Each row is where one point has got to under a steady rotation. How many ticks took it there?
The counts run from 0 to 124.
[  9   8 -32   3   1  -7 -27 -21 -21   4 -14 -14  -2 -14   7  17 -10  -4
 -22  15  10   4   7  -9  16  -3  25  -7 -10  -8   7  21   5   9 -25  20
  13  37   8  -4 -35  11 -16 -20  -9   6   3  13   8   8   5  -6   5   2
  12  -1  -1   7  -3 -23 -20  -9   1  13   2  18   9   9   1   3  14  10
  13   5 -27  32  11  13   9 -10  -1   5  20 -10  -4   2 -10  -6  15   3] -> 83
[-14   0 -22   3  12 -15 -25 -24 -34  13 -20   1   2 -23 -12  24 -22 -18
 -24  -6  11   0   9 -14  15   0  27  -4   0   8  14  29 -12   5 -17   7
  10  14   1  10 -10  16 -17  -6   2   5 -12 -12  -4  -8  12  11   3  15
  11   8   3   4  -5  -5 -21 -26 -11  19   4   8  17  17 -15  -5   1  10
  11   8 -21  28  10  12   2  -1  10   3  12 -18   0  -4 -15   9  -7   7] -> 106
[  6   8 -23  11  24  -8   8  -3 -15  -6 -28 -13  -6   4   5   1 -22  -7
 -25  13   1   4   2 -12  14  11  15  -9   9 -10  -6  15  -4  -6 -10  18
  18  11 -14  -7 -11 -10 -25 -17  -8  -7  -7   1  13 -12  11   2   5  10
  -4  -8 -16   1  -5  -4  -7  -4  -2  17   5  28  19   4 -12 -11 -18  21
  10 -13 -12  31 -12  20 -13 -19   1  24   4  21 -16 -26 -18   2  11  22] -> 66
[ -8   1 -16  -4   8 -17   1 -13 -35   4  -1 -10  -3 -28 -21  15 -25  -6
 -35  -9   8  -2   4   6   7   3  15 -23   0  -5   8  29  -1   8  -5  21
  -8   5  -1  11   2  -5 -10   8  -3  16  -7  15  -8 -14  25   0  23  11
  -1  26   7   3   0   8 -12  -7  -4   4  -4  17  31  17 -24   9  -2  13
  17   1 -12  13  -8  16  -2  -7  -1  16  18  -1  -1   5   1  24   7  21] -> 28
[  2   8 -39  -5   8  -3  -7 -23 -10   6 -20  -9  -1   1   4  -5 -11 -10
 -25   8  20  11   1 -10  28 -10  13 -14  -9 -14  -2  14  11  11 -11  16
  15  19  10  -8 -12  13 -30 -15  -1   0  13  17  15  -3  25   0   2  11
  16 -14  -3  12  -3  -4 -30 -10   2  27   0  22   8  -9 -15  10 -14  20
  17  14 -19  24  -2  21   4 -17  10  12  20  11  -5 -15  -8   2   9  14] -> 75
[-14  11  -9  -1  12   4  23  -9 -27   1  -6   1 -26 -13  -1  11  -5 -14
 -38  -5  -5 -24  24 -17  26   3   3  -3 -20  11  -9  14   2  -1   0  -8
   8  24   2 -19   5   8  -3  -1  -8   0  -5  18   4  -5  22 -18   4   3
  16   1 -15 -15 -13 -14   3   2 -12  -6 -10  20  28  20  -4   8 -11  18
  14  14 -10  17  -5   2   3 -16 -12  34   0   8  -6 -19  -8  17   3  25] -> 47
[ 12  14 -27  -4   0  -7 -15 -10 -11  -4  -4 -11 -11 -15  17  20 -19   4
 -27  17   2  13   5 -13  11  -3  18 -15  -8   4   9  23   9   9 -15  25
  14  33  -1   1 -29   2 -29 -20 -15  12  10   7   3   5  21   2  25   2
   7   4  -8   7  -2 -14 -23  -3   4  13  -7  23   6  -3   6   4   0  -1
  20   3 -21  33   5   4   3 -11  -1  22  17   6  -4   0  -6  -4  24   4] -> 81
[-18   5 -21   6  29 -14  -1  -5 -41  -8 -13  -9   1 -26 -10   0 -12 -21
 -18  -9  13 -15  20  -5  20  12  13 -13 -13  -3   0   4 -13  20 -10  10
  -4  26  -3  -3   5  13 -10   4  -9   1 -15  22   6  -7   2 -13   2  19
   1  11   2 -18 -10 -13   3  -5 -14   4   0  17  35  15 -24   8   6  12
   9   1 -18  12  -2  16   6  -3  -4   4  13 -23  -2 -10  -6  19  -6  17] -> 23
[ 13   6 -34   7   6 -17 -14  -3 -34 -19 -11 -16   1 -13   0  -6 -17   3
 -18   5  16  -5  15  -7   5   9   7 -26   2  -4   9  18  -8   9 -21  32
  -2  32 -11  -4 -23   0 -16 -14  -8   4  -2  28  10  -3   7   3  12  10
  -4   2  -8  -4 -13 -15  -3  -7  -7   0 -10  23  30   8 -12   6   6  13
  10  -9 -24  21  -5  17   4 -11 -10   7  16 -12   5  -2 -20   2  17  11] -> 90
[-15   3 -41  11  16 -16  -4  -4 -36  -3  -2 -18  -9 -22  -1   7 -12 -10
 -16  -2   1  -5  22  -2  13  15  18 -20   2  -7   4   0  10  22 -22  20
  -6  38  -9  -2 -18   8  -4  -4  -8  -3   1  28  -3  10  10  -7   8  16
   0   4  -3 -10 -13 -13  -6  -5 -16   4 -12  24  28   3 -12   1   9  21
  30   9  -6  -5   7  15  11  -7 -13   8  17 -20  -3   3  -9  17  16   6] -> 93
[-20   3 -10   1  33 -22   6  -6 -24   3  -8  14  -8 -27  -5  28 -23 -18
 -37  -5  -7   4   7 -16  18   3  13  -3 -14  12   7  24  -9   7   8  15
   2   8  -6   7   7  -2 -31   0 -16   8 -21 -13  -3 -16  28   7  24  10
   4  16   1  -2  -4   8 -15  -7  -4  14   5  15  19   9 -15 -11 -12   0
  18   9 -12  17  -6   1  -8  -8   7  26   8   1 -12 -17   5  21  -4  13] -> 34
[  2   7 -43  -8   1  -6 -12 -15 -23   0  -9  -6  -5 -13  -6  -1 -25  -3
 -18  -6  16   9  11  -9  19  -1  19 -25  -6  -4   7  15   5  22 -10  16
  10  25   1  -4  -5  14 -19  -7  13  10  20  22   6  -3  34   5  13  14
   7  -2  -4  12  -6  -7 -23  -9 -12  19 -10  20  18   7 -12   9  -3   6
  18  15 -18  26   1  10   5 -11   7  10  27   1   7  11 -17   3   9   9] -> 6
[ -3   6 -36   1  22 -18  11   6 -18 -14 -14  -2 -10 -10  10  -9 -21  -6
 -15   6   3  11  10 -18  16  13   9 -27   2   0   2   2   8  20  -1  16
  18  24 -17  -5   2  10 -33  -6  -2   4   7  16  -6  -1  27  10  27  23
   1 -14 -13  -5  -7  -2 -23  -4  -8  19 -16  27  20  -2 -13  -2 -15  12
  23  10  -9  10  -1   1  -1 -14   2  20  14   2  -4  -7 -19   8   7   5] -> 3
[ -9  12 -35  -8  13 -10   5 -10 -12  -1  -3   4 -13  -7  17   6  -8  -6
 -22   6   2  14  16 -16  25   0  16  -7 -30   8   0   7   5  20  -6  11
  11  42   8 -23 -15  13 -23 -19 -11  -5   8  16  10   7  24  -8  13  -1
  12 -12  -9  -7 -11 -18 -19  -4  -7  19  -3  19   3  -7   2  -5 -10  10
  32  22 -14  15   3   4   4 -14  -1  23  20   9 -12 -10  -3   3  11  -1] -> 78
[-39   5 -15   2  32 -15   2 -13 -29  13  -5   6  -3 -31 -13  27 -15 -31
 -28  -9  -1  -3  11  -6  21  12  27  -3 -23   4   3  11  -1  15   3   4
  -5   8   2   0   7   8 -17   7 -11  -5 -17  -3  -3  -4  21  -4  10  11
   8  17   5  -7  -7   3 -15  -7  -9  16   7  14  24   8 -21  -6  -3  12
  20  21  -2   3   3  11   3  -4   5  19   8  -4 -16  -9   9  29  -4   7] -> 32
[ -4  10  -3   7   2   5  18  -8 -17   6  -4  -9 -15 -21  -4  14 -15 -14
 -48   5  -1 -18   4  -3  17  -7   3 -10   0  -1  -7  23  17 -14   4  10
  16  11   1  -4  -7  -9 -17   2 -12  15  -5  13  -5  -9  21 -14  17   1
  15   8 -12   5   4  -4  -6   7  -1  -6 -11  30  25   9  -6  20  -7  11
  16  10 -12  21  -3   4   8 -15 -11  36  12  18  -6 -17   8  17  20  27] -> 50
[ -1   2  -1   4  18   3   7 -15 -26   3 -29  -3  -5 -15  -4  23 -15 -16
 -47   0  -2 -18   5 -23  22  -2   6  -3   7   4   1  29  -7 -13  -9   5
  20   8  -4  10  -1   5 -21   1 -13   7 -18  -4  -7 -11  13  -9   4  19
  15  -3 -10  -9   0  -3 -10 -10   2   4  -1  17  19  21 -10  11  -7  12
   0   4 -20  37   5   7  -1 -13   6  24  -1   9   0 -28  -9  10   1  34] -> 43
[ -7   4 -15   1  -1  -2  -7 -18 -42   6 -18  -8  -8 -22 -14  19 -18 -10
 -33 -15   5 -24  18 -15  18  -3  12 -15   5   8   7  27  -4  -2 -15  -3
   8  16   1   1   0  15   0   6   8  11  -5  16  -6  -6  18  -8   1  18
  19   8 -10  -5  -7 -11  -6  -8 -16  -1 -13  14  30  27  -9  17   5  12
   3  14 -21  28  15   3  11  -7   0  12   9  -9   8   6 -22  13   5  27] -> 114
[ -4   6  -8   4   9  -9   5  -6 -30   0  -6   3  -7 -27 -13  -2 -21 -23
 -38 -10  15 -22   1  -5  14  -3   0 -14 -13   2   2  26  -3  -1  12   7
  16   9   6  -7   8  -6 -30   0  -4  16 -11  12   8 -19  24  -8  16  14
  15   9  -5   4  -5  -3  -4   0  -8  -4 -15  24  28   4 -25  16 -11  -5
   2   8 -22  23 -16   0   6  -3  -6  21  12  -2   0 -12   2   9   5  21] -> 120
[ -8   9 -33   4  14   1  14  -4  -2   4 -10 -14 -12   0   8  15 -14  -1
 -27  17  -6  12   6 -12  22   8  19 -21   9 -12  -5   1  22  10 -10  15
  20  20 -12  -3 -11  -1 -18  -6  -3   0  14  12  -3   7  29  -3  20  14
   3 -12 -15   6   0   2 -24   1   0  20  -8  33  15  -4  -1   2 -10  24
  30  14   1  11   9  11   2 -22   2  27  14  20 -12 -12  -7  12  26  20] -> 72
[-20   4 -37  -3  15 -25 -11 -15 -37   1   0  11  -4 -21 -11   9 -18 -11
 -15 -12   9   7  20  -9  15   6  21 -13 -22   9  12  15  -6  22 -10  14
 -12  26   0 -11  -1  10 -16  -7   0  -3  -3  16   0  -7  23   8   8   4
  -2  10  -1  -2 -18  -3 -15 -16 -21  12   0  14  26   4 -17  -9  -4  11
  32  15  -9  -1  -4  13   5  -4   3  10  16 -14  -5   4  -8  20  -3  -5] -> 100
[-12  11 -34  -1  16  -2  15  -9  -9   1  -8 -17 -19   2   8   8 -16   7
 -16   4 -10   6  21 -14  22  11  22 -13  -5  -5 -13   1  12  10 -17   7
   8  23  -8 -21  -5   3  -2 -10   1 -13  14  21   3   5  25  -6   5   5
   4 -10 -18  -6 -17 -12 -11   1 -13  17  -4  26  20  12   0  -1  -8  29
  27   7   2  10   2  20  -4 -22   0  20   9  23 -13  -5 -21  14  19  20] -> 70
[-35   3 -22   4  22 -13  -4 -21 -34  17  -6   1  -1 -28 -17  28 -14 -25
 -29 -16   5  -5  17  -1  20   7  25  -3 -17   1   5  14   0  14  -3   5
  -8   8   7  -1   3   8  -7   3  -1  -3 -10   7  -4  -8  17  -6   2  11
   8  23   8  -3  -3   0 -15 -12 -13  13   7  14  26   9 -21   2   0  17
  24  17   0   2   5  18   3  -6   7  13  16 -11 -15  -4   8  30  -6   8] -> 31
[ -8   9 -26  -3  15 -15 -11  -6 -38  -9  -1 -10  -8 -31   6  21 -21  -7
 -14  -6  -3  -5  24 -11  14  17  26  -9 -22  14   7  11  -7  20 -15   9
   4  46  -1  -6 -14  13  -9  -9  -8   2  -2  10   4   7  11  -8  18   8
   8  13  -6 -16 -10 -31  -2  -1  -9   3  -6  10  18  20   0   2  14  -6
  11   7 -23  21   9   0   5  -7  -8  13  16 -20   1  10  -9   4   4  -4] -> 16
[-15  -3 -22  -3   8 -15  -7 -19 -33  11  -8  -7   1 -28 -23  19 -21 -12
 -33 -14  11  -8   7   6  11   1  25 -16  -9  -6   4  28  -3  12  -7  16
  -8   4   4   7  -1   4  -6   5   5  11  -7  15  -6 -14  24  -5   8  12
   5  28   4   5  -4  10  -8  -8  -7   9   0  18  30  15 -21  12   3  13
  19   7 -10  14  -3  21   0  -9  -1   8  20  -8  -3   5   0  27   2  18] -> 29
[ 15  10 -26   9  17 -21 -12   7 -32 -24 -14 -13   0 -13  10  -4 -18  -3
 -26  12  10  -3  14 -14   4   8   8 -22   7  -1   8  20  -7   7 -16  31
   5  33 -14   1 -22   1 -27 -16 -17   8  -3  19   3  -1   6   4  18  11
  -6  -1  -7  -5 -11 -15  -5  -8  -1  -2 -10  28  23   2 -10   2   2   3
  11 -14 -26  21  -6   9   2  -9  -9  10  14  -8   2 -15 -19  -2  15   6] -> 89
[-23  11  -9   1   2  -2  -3 -17 -34   9   4   1 -17 -30 -16  17 -22 -11
 -30 -21   3 -21  18   2  17   4  17  -3 -31   9   2  20   0   0   4   2
  10  20  16 -21   3   2  -5  -2  -2   4  -4  15  14 -11  20 -16   4  -4
  13  23  -3   4  -7 -17  -2   6 -17  -1  -3  23  31  18 -12   7  -6   3
  15  16 -15  14  -8   4   9  -3 -12  23  14  -2 -13   7   3  18   2   6] -> 123
[-22   4 -14   1  30 -18   2  -4 -38  -2 -15   6  -9 -25   3  20 -16 -15
 -27  -5  -8  -4  22 -31  18  13  16  -3 -10  21   7  12 -15  13  -8  -5
   7  30  -9  -4   7  13 -19   0  -8  -3 -15  -6 -11  -3  17   6   7  19
   9  -2 -10 -16 -12 -14  -9 -15 -21  10  -6   9  21  15  -8 -14  -4   5
  14  15 -16  19  17  -5   3  -3   3  14   0 -16  -3  -7 -16  16 -11   6] -> 109
[ -5  12 -15  10  -2   5   1 -24 -22  21  -9  -9  -9 -15 -13   9 -12 -21
 -43  -3  16 -21   0   1  23 -11   7  -5  -9  -9  -6  24  13 -14  -3  10
  14  11  16 -14  -9  -4 -11  -5  -6   8  -3  14  13  -9  13 -20  -3  -2
  22   7  -3   8  -3  -6 -11   2   1   5  -1  27  23   4 -16  16  -8  17
   5   8 -18  25  -8  18   9 -14 -10  23  13  10 -11 -17   7  10   9  25] -> 52
[  4  12 -26  -6  12 -15 -21 -10 -37 -14  -9  -4  -2 -26   3  11 -22  -7
 -19  -3  14   1  14 -10  15   0  21 -11 -25   7  10  20 -15  17  -9  15
   6  39  10  -9  -9  15 -22 -15  -4   8  -5  10  13  -3  14   1  12   8
   8   7  -3  -4  -7 -24 -13  -8  -7   9  -4  15  18  13 -12   3   9  -8
   3   1 -33  36  -3   4   3  -4   0   1  23 -19   5   4 -11  -5  -3  -2] -> 14
[-12  15  -8   8  16 -10   9  -4 -16   3   3  -1 -19 -16   5  18 -22  -5
 -34   8  -9  -5   3  -3  13   4   6  -3 -19   3  -1  21   5 -11  11  21
  15  18   0 -17 -12 -15 -26 -17 -24  -2 -12  -2  13 -12  17 -10  17 -13
   6  10 -12   7  -8  -7  -4   9  -4   2   2  29  21  -1  -9 -10 -19   2
  13  -4 -10  23 -17  10  -5 -15  -9  41   5  20 -25 -21   6   8  18   9] -> 57
[ -9   3  -9   3  16 -14   6   3 -38 -14 -11   5 -10 -24   3  18 -27  -5
 -33   1  -7 -11  17 -29  10   9  10 -12   8  21  13  25  -8   1  -5   5
  11  24 -14   7   5   8 -22   1  -5  11 -10  -6 -15 -10  23   9  24  21
  10   3 -12 -10  -4  -6  -8 -13 -16  -1 -17  12  20  26  -2  -4  -5   0
  14   5 -17  26  11 -12  -1  -5   4  25  -1  -6   4  -9 -17  11   1  17] -> 111
[  4   9 -38   0  11   0   1 -15  -6   4 -21 -13  -5   0   6  -1 -12 -13
 -33  15  17  11  -3  -9  25  -6  11 -17   2 -15  -4  14  16   6 -10  21
  20  13   1  -1 -14   7 -31 -11  -1   9  12  14   6   1  23  -2   6  12
   9 -14  -7   9  -1   3 -30 -10   5  26  -2  27   9  -8 -11   6 -10  22
  17  12 -11  25   0  16   2 -15  11  14  19  17  -9 -18  -6   8  17  22] -> 74
[ -4   0 -15  14  21 -13  -6   4 -34 -14  -7 -22   0 -36   5  19 -24 -14
 -35   5  -1  -7   7  -8   9  17  20 -16  14  -4  10  18   1  10 -15  20
  11  28 -10  19 -12   3 -16   4 -15  15  -9   3  -8  -1   3  -6  26  24
   5  16   1  -6   5 -19  -4   1   1   1 -10  23  23  14  -7   7  18  -3
   6  -2 -21  25  13   2   4  -3  -9  13  13 -18   2  -3  -5  12  13  11] -> 19
[ -7  15 -34  12  25 -10 -16  -9 -25  -2 -10 -16  -4 -17  17  15  -4 -19
 -21  11   7   0  14 -15  21   6  21  -2 -14  -2   2   2   2  15 -20  15
  11  46   4  -8 -27  15 -17 -21 -16  -5   0  12   6  12  -5 -13   4  12
  12  -1  -7 -10  -7 -29 -13  -6  -6  13   0  19  13  -5  -2  -6  10  11
  15   9 -22  20  18  10  12  -7  -5   4  14 -16  -9  -8  -8  -1   7  -1] -> 85
